In the rows, zero is written as 128.
The same turns and mirrors carry the whole set onto itself, and each row onto the other rows of its family. Which rows share a family with each named row? Give them in list order.
These 36 rows form 9 families of 4 rows each.
bute: [124 120  91 161 119 151 169 101]
zisaz: [109 125 107 177 114 126 116 121]
narug: [115 146  81 162 109 138 160 112]
Bibok: [122 113 106 150 134  93 119 126]
dusub: [115 131  93 135 107 156 147  97]
Vunab: [130 139 117 128 163 126 155 115]
mam: [105 121 139 149 147 110 158 121]
gugab: [ 99  96 109 151 117 117 146 137]
zurus: [136 136  87 149 119 142 132  86]
soz: [122 160 112 127 139 131 164 107]
kam: [122 111  73 145 107 125 130 111]
Meve: [133 134 128 149 148 145 164 111]
Suro: [118 132 129 163 140  97 143 132]
Babil: [125 136  75 139 128 149 168 109]
nunut: [ 94 118  91 142 102 140 154 104]
Mebef: [105 105 104 152 108 125 118 103]
temaf: [109 126 126 133 140  91 128 112]
Naf: [107 125 112 149 122 103 108 126]
Faru: [145 126 120 139 162 114 153 120]
Zop: [112 131 118 135 137 152 177 104]
mupov: [124 136  89 151 118 106 117  98]
kili: [129 142 116 143 148 115 180 108]
zof: [112 124  83 155 103 148 130 112]
pilas: [124 148 128 140 156 109 151 128]
nagod: [142 124  89 134 136 146 162 101]
Laka: [101 127  95 148 100 106 125 115]
fef: [109 112  78 161 113 126 126 117]
razo: [132 144 100 145 133 155 172 115]
dilo: [112 117 113 117 133 137 171 128]
razap: [108 103 132 134 143 125 150 133]
vuf: [148 145 107 160 149 133 151  98]
Sulol: [134 143 113 161 143  95 134 111]
kamu: [115 139 138 142 146 118 123 118]
tuded: [ 90 114 110 156 113 102 135 122]
loniv: [103 111  91 134 110 132 166 130]
duk: [113 118 119 151 149 105 117 128]

Which other rows belong to the same family as zof? Naf, pilas, razo
Which other rows belong to the same family as kili? bute, Mebef, temaf
Which other rows belong to the same family as kamu? zisaz, narug, soz
Which other rows belong to the same family as zurus? mupov, vuf, Sulol
Which other rows belong to the same family as loniv? gugab, dilo, razap

